In the data rows, the value 128 means zero.
Some points:
[152  99 144  80 127  86  69  98 139 127 120 117 118 121 144 112 143  44 120 112 169 138 106 106 152 171 170 136 164 129 153 252 135 172 139 125  64 187 132 112  15 165 182 157   6 127 120 144]
[135 143 166 103 111  54 182  80  64 103 176 154 150 141 127  73   7  62 171 135 132  75 110 130 104 137  96 132 105  85  78 129 143 112  88 162  83 122  62 134 155  80 144 130  98 106 115 113]
[140  87 143 170 121  86  57  81 102  69 187  62 190 162 146 184 104 172 229  58 102 169 118 126 106 166 145  98 156  66 129 143 163 124 167 180 167  98 130 185 139 142 150 183 255  55  95 156]
[ 36 125 200  96 195 214 129 148 135 137 170 145 125 105 109  92 106 122 188  54 209 135 175 137 135 137 143 122 129 173 177 117  93  97 133  95 131 127 152 158 163  84 154 118  84 128 147  95]
[101 108  57  99 121 118 109 176 156 184 146 123  97  76 182  57 115 208  82 106 109 104 153  70 135 159 111 162 204  80 130 104 172  76  34  86 144 102  84  82  76  88 138 162 205 130 148 139]
[189 131 184 180 193 227 126 146  27 227 107 123 146 142  86  71 177 114 148  99 128 112 108  95 132  91 182  85  76 110 100 139 110 182  73 110  55 118 152  30 171 111 151 145 217 108 115 102]
[118 125 165 140 184 117 125 106 157   2 122 127 142 139  50 117 149 197  81  98 149 141 113  82 174 126  94 141  95 150  87 136 221 110 172 126  87  46 152  72 111  88  95 139 138 181 114  57]
[139 141 149 136 117 109 103 194  31 155 183 104 104 211  67 102 187   3  85 117 134 183 107  87 147  75 100 169 160 147 218  50 150 124 113 157 106 113 136 128 131 111  73 110  47 125 156 167]
[ 96 164   0 222 116 120 161 126 168  95  62 156 108  95 100 117  56  92 141 124 114 150  72  87  71 180 129 120 112 159 202 176 117  91  77  92 125 133 125  98 109  80 135 112 167 137  76  53]
[105  85  74 181  81 129  81 184 147 111  27 131  94 141 123  69 106 138 187 167 164 105 115 180 129  46  89 123 140 118 126  94 157 119 162 107 125 176 202 170  76 161 158 153 202 114 107  73]
[155 150 131 121 156 227 179 109  96  68 228 148  98  77 221 172 106 108 198 175 149 166 123 174 126 110 129 108 153  89 100 172 168 110 153 126 182 146 201  86  86 150 146 137 119 155 177 157]
[102 147 135  79 151  53 110 122 104 175 147  55  48 137 102 173  81  50 104  98 108 142 153 149 112 163 160  56 162 135 101  68 178  72 135 149 172 157 114  46  96 144  75 104 137  51 166 112]
[147 160  70 170 187  33 112 161  57 161  92 208  69 164 103 180 117 122 124 162 127 163 131 116 104 117 121 110  82 117  61 127 108 100 116 170  78 122 171  98 224 160 152  96 173 178 129 216]
[ 55 115 118 221 111 121 100 134  93 104  92 108 187 205 118 128 129 148  54 153 127 110 140 155 119 146 145 167  86  72 107 185 183 113 103 122  78  92  55  17  72 102 164 105 130  99 126 123]
[119 172 171 103 100 136 144  44 174 118 109 112 118 138 111 155 152 229  91 174 118 128 111 181 169 123  98 200  56  63 165 143   0 142 155 165 158 179 143  98 139 121  90 106 131 121 155 113]
[110  70 137 119 120 218 124  86  46 147 146  71 144 111 104 233  72 155 108 199  88 115 118  64 127  45 148  98 160 163 103 207 110 106 108 140 151 117 138 129 170  85 124  39 116  85 149  99]
[162 118 161  97 196  54 112 120 109 160 141 208 130 205 171 106 112 151 104 151 159 158 146 133  93 182 157 206 140 185 113 187 168  98  70 102 177 144 244 164 193 168 103  97 146 150 155 127]
[191  80 133  82 108 154  95  34 111 125  74 179 160 109 114  67  42  94 147 160 124 157 136  76 136 132  76 146 255 169 125  60 104 125 185 161 114 119  41  71 180  76  81 190 149 139 128 112]
[112  88 132  87  75 125 129  36 122 106 140  77  94 153 130 131 170 191 132 115 138 154  61 153 105 119 133  74 138 152 120  92 152 158  43  87 106  70  80 165 163 148 102 125  57 103 171 154]
[164  97 162 108 163 108 141 171 168 194  70 162 150 159 141 111  48 157 146  61 172 128 131 200 133  77 100  90  20 110 192 168 207 107 156 174 110 144 132 166 132 108 101 157  65 104 131 110]
[159 144 183 160 177 116 137 192 102 129 123 178 180 133 181 137 107 170  90 172 121 119 105 220 127 206 116 135 255 179 174 170 127  72 125 125 121 158 121 154 144 187 158 162 108 199 162 123]
[147 191  77  95 202 136  97 124  93  95 159 173 115 144 138  92 206 240 117  62 181  91  91  28 119  73 117 118  84 154 107 160 141  50  92 159 200 158  38 186 157 123 156 154 114 129 116 139]
[175 167 140 165 130 123 136  68  83  80  89  63  74 102 150 160  94  83  92 152 173 107 120 152 152 128 169  97 168  87 119  45 108  49 121  23 165  78  98 193 182 137 130 115  78  82 142 136]
[170 103  74  94 114 188 139 154  55 135 100  66 127 184 167 150 106 172 125 174  94 109 162 140 142 202  52 125  14  85 162  63  80 107 151 101 122 155 185 154 118 120 179 121  76 170  45 104]
[154 115  81  98 128 173 150 208 199  63  68 139 102 137  37 201 116 156 200 148  73 172 104 136  98 151 172 166 152 144  63 131 147 109 118 191 153 140 110  98 150 103 135  93  88 137 150 182]
[140 124 175 124  46  71  71 133 129 184 183 128 134  86 189 156 152 138 197 173 117  98 151  80 136 160  71 102  86  98  92 174 116 112 106 109  92  97 185 122 128  83 138  93  65 132  98  76]
[ 83 160  95  99 183 127 141  75  90 222  82  99 151 128 149  85 128 105 182 146  99 162 109 139 165 158 121  70 153  36 103 113 133 148 172  79 143 144  35 180 131  96 112  45 109 150  87 124]
[197 201  55 191 138 199  82  95 145 131 137 151 138 172 248 130 100  78 108 132  80 166 164 172 110  87 162 138 202  97  65 116 111 188 106 114 178 156 125 143 129 145  97 164 108 178 144 104]
[175 116  41  41 145 115 122  67 155  81 115 146 179 100   1  55 169  81 130 102 118 127 174 163 170 147 118 129 152 173 155 124 105  95 138 125 166  59 193  89 135 179 141  82 126 107  88 163]
[144 111 124 178 176  75 129 189 122  86 124 140 119 132 148 137  80 112 134  73 142 110  79  83 237 130 155 156 123 166  66   0  53 179 100 177 122  89 153 139 124  93 153 163 102 151 170 101]
[ 95 123 107 128 129 159 116 113 195 100 117  86 117 129 160 131  91  37  91 116  91 108 102 132  87  64 147 180  98  81  78 191  78  53  82 115 112  97 220 138 106 119  83 168  45 105 106 151]
[ 88 125 126 161  85 165 111 148 197 218 120  76 132 136  19 109  97  68  56 139 158  94  89 125 107 114 161 104 139  87  70 141 115 103 143 113 125 108 145 179 210 129 138 194 150 173 125 113]
[140 128 139  85 189 119 112 117 177  94  17 145 140  86 225 122 171 119 141 169  93 130  66 122 161 169 144  88  60 110 182 111 108 172 127  61 122 139 129 110  91 122 113 176 162  88 141 123]
[119 112 137 171 153 139 105 100  95 124 196 229 102 119  98 141  60 208 102  85  83 214 191 146 126 108 212 138  73 159 134  99 141 103 156  67  77  94 151 166  86 185 112 111 151 187 188 159]
[156 173 215 193  89 111 107 126 164 184  75  97 163 174  93 137 109 143 182 112  70 156 144  82 145 183  51 137 142 227 108 133 133 121 182  78 103  73 129 119 117 139 126 160  96  70 116 161]
[176 107  67  85 111  79 101 151  68 117  84  98 150  69  81 147 162 151 160  63 142  47 119 131 109 104  85 163 169  94 143 143 156 152 160  53 103 183 120 145  98 106 115 100 134 165 230 100]
[121 142  14 198 127 132 147  99 131 187 155  63 144  75 125 149 165 180 164  86 153 168 137 150 140 181  12 123 146 149 125 149 162 199 156 124 157 109 192 120 161 144  64 148 119 104 125 200]
[ 65 169 156 116 126 123 100  89 140  81  38  73 129  26 117 102 130 156  82 162  62 106 183  86 140 119  98 126  90 108 105 119 204 173  68 230  75 144 151 195 179 145 151 105 116  99 161 101]
[160 202 155 110  35 203 145 181 117  60 122 141 127 138 142 148  45 124 112 161 147 104 163 120 162 165 208  94 143 117 206 114 197 129 137 131 147 178 139 113 159 159 106 167 123 156 205 212]
[172 147 168 119 101 163 135 130 171 148 128  90 132 107 107 126  69 162 160  80 133 116 123 133 107 153 115 145  45 179 136 152  21 138 139 109 140  71   6  77  69 194  90  54 185 134 142 174]
[ 65 132 215 149 140 173 143 221 162 139 109 163 121 175 141 117 139 185 178 159 169 159 113 123 126 194 177 190 192 117  86 121 107 132 156 140 157 175 175 104 222 158 144 116  90 143 147 150]
[167 123  16  89 106 105 179 133 192 200 196 185 164 137 125 195 129 187 124 146 124 139 113 148 169 108 214 216 121 126 120  49 224 131 177  85 135 196 112 123 190 149 165 107 109 118 116 150]
[107 142  75 144 118  80 191 189 101 161 132 117 170 129   8 143 180 186 145 186 135 122 149 116 153 132 216  47 152  96 107 209  25  86 147 129 152 135 124 172  34 118  84 233  91 108 147 106]
[152 103 153 119 105 133 105 139 125 116 158 138 101  83 150  77 202  97 123 116 107 159 116 202 188 116  93 191 126 140 176 225  70  87 147 156 139 105  98 195 144 117 188  99 165 135 103 164]
[106 151 160 114 135 129 219  67 145 134 202 126 162 158  91 116  73  96  76  66  84  96  95  68 115 164  69  89 161 126 108 111  96 164 163 110  89 129 225 144  62 122 108 112 151 113  76 170]
[123 107  93 111  99 171 152 188 105 117  79 189 100 107 203 163 222  77  39  53 167 101 160 181 120 177 111 117 178 144 158 234 117 194 182 140 144  94 114 168 235 113 126 120 109  83 131 124]
[ 40 139 189  75 177 146 124 163 152 134 164 146 188 117 114 216 144  52 126 169  83 114 148  97 107  65  66 140 151 117 132 102 169 107  62  92 127 104  56 114 200 168 121 179 128 139  60 136]
[113 108 141  65 135  78 167 152 147 119  95 115 179 159 225 104 131  77 119 140 137 164 149   6  62  71 114 126 150  96 133 113 145 175 178 156 161  51 135 136  69 123 135  89 153 157 151 121]
[130 152  94 232 127 145 134 100 174 191 156  95 132 132 208 126 166  36 136 166 120  50 137 192 196 165 180 115  86 255 195 154 190 120 169 228 174 105 130 165  80 146 106  72 173 137 135 170]
[ 65  71  87 161 191 145 154 137 107 123 145 115  52 133 145  88 145 135 135 169 141  69 126 119 142  92 121 183 100 161 118 160 115 129 150  68 106 175  46 118  89 117 119 178 173 131 110 146]
[189 140 140  90 113 150 112 152 219 115 167  80 140 130 179 112 236 188 106 170 170 141 171 102  63 125 114 105 149 146  73  52 115  96 131 139   0 168  85 193  98  90 102 140 155 101  86 137]
[161 106 157  38 137 171 110 120 107 191  87 163  84 126  49 173  92  95  81 155 175 127 132 171 158 149  92 192  57 110 130 105 159 183 145 178 233 143  84 165   0 141 184 189 163 131 105 116]
Along one direction, these points spread out more than along any other. Take the direction at right angles to it along which they spread out most. Go by this last direction. How far along it is each point below, from 0 to 99? 50 is the average, and the first point above lies past it. One standard deviation of the points above along it is 16.
[137 121 253 128  89 175 161 115 131 126 118 211  71 153 158 159 234 111 148  80  64 146 121 113 116 149 177 130 151 105  86 118 175  49 114 139 124 155 156 118  97 165  72  94 186 158 110 110] 41
[175 155 158 149  48 117 235 132 132 103 164 146 107 129  90  87 158 143 164 157  76 154 134 163 112  90 142 121  89 116 128 169 187 161 149 107 162 147 120 110 198 204 145 190  62 163 171  99] 47
[ 68  90 158 176  72  67 154  94 120  72  52 129 162 131 153 147 109  71 137  57 193 156 166  96 150  92 111 129  99 169 130 133  72 124  96  98 156 190 106  76 152 126 121 113 142 163  74 145] 49
[161  87  53 119 147 144 152 155 187 138 224 142 136  63  98 126  75  35 138  93 179 148 135 109 147 155 109 132  39 111 154  84 114 132 109 161  89 142  73 140 176 168 126  95 141 121 158  86] 49
[123 131 212 255 118 133 142 112 151 127 116 154 114 103   5 138 178 147 153 117 150 116 137 130  80  95 146 130 186  93 116  96 153 190  41 116 140  98 130 174  19 112 104  49 117 116 112 153] 46
[117 118 149 131 173  82 129  62 241 146 145 112  51 218 120 167 163 177 166 168 118  67 149 172 142 107 135 145 212  97 251 178  77 195 126 153 112 132 113 101 164 106 199 145 156 145 120  96] 64
[122 116 138 215 125  82  67 134  95  71 187 107 135 111  44 120 193 100  95 178  90 139 152 125  52 204 113 155  29 112 129  78  98 182 159 100 121 184 132 158 173  76 131 136 138 107 127  77] 52
[ 65 157  88   0 100 128  61 136 118  70 173 136 109 123 136  84  81 167 136 156  99  71  99 168  55 139 181  80  83 129 144  93 123 235 127 148 124 117 131  86 111 113 106  93 102 134  39 126] 54
[143 149 171   8 114  74 153 166  64  99 157  78 127 119 181 109  80 135 107  88 149 151 130 141 147  59 164 140 159 199 130 210 131 171 101 144  83 114 142 135  90 112  89 104 163 133  81  83] 49
[130 100  81 202 130 127  95 188 145  97 172 171 134 134 192  73  94 177 107  83 118 132 128  93 162  73  66  68 176 135 117 120  70 148 144 144 147 122 127  84 108 163 142 100  83  73 112 103] 51
[177 112 223 136 105 102 122 151 186 124 145 124 136  79 115 128 198 132  56 143 179 114 112 188 140 103  97  38  75 155 182 146 145 144 162 134 217 176 160  56 161  88 200 141 201 156 139 155] 70
[ 21 151  54  27  51 154 138 107 109 138 128 132 161 177 170 155 195  95 152 147 119 138 125 135 121  88  85 104 102 145 108  49  86  98 100 125  63 126 130 150  68 102 164 135 176 112 208 110] 53
[100  93 117 176 149 100 153  95  69 182  80  95 159  23 195 130 170 180 109 134 123 109 120 118  48 102 212 158 182 109 129  34  92  96 128 208 134  95 146 107 137 143 125 153  76 129  81 120] 42
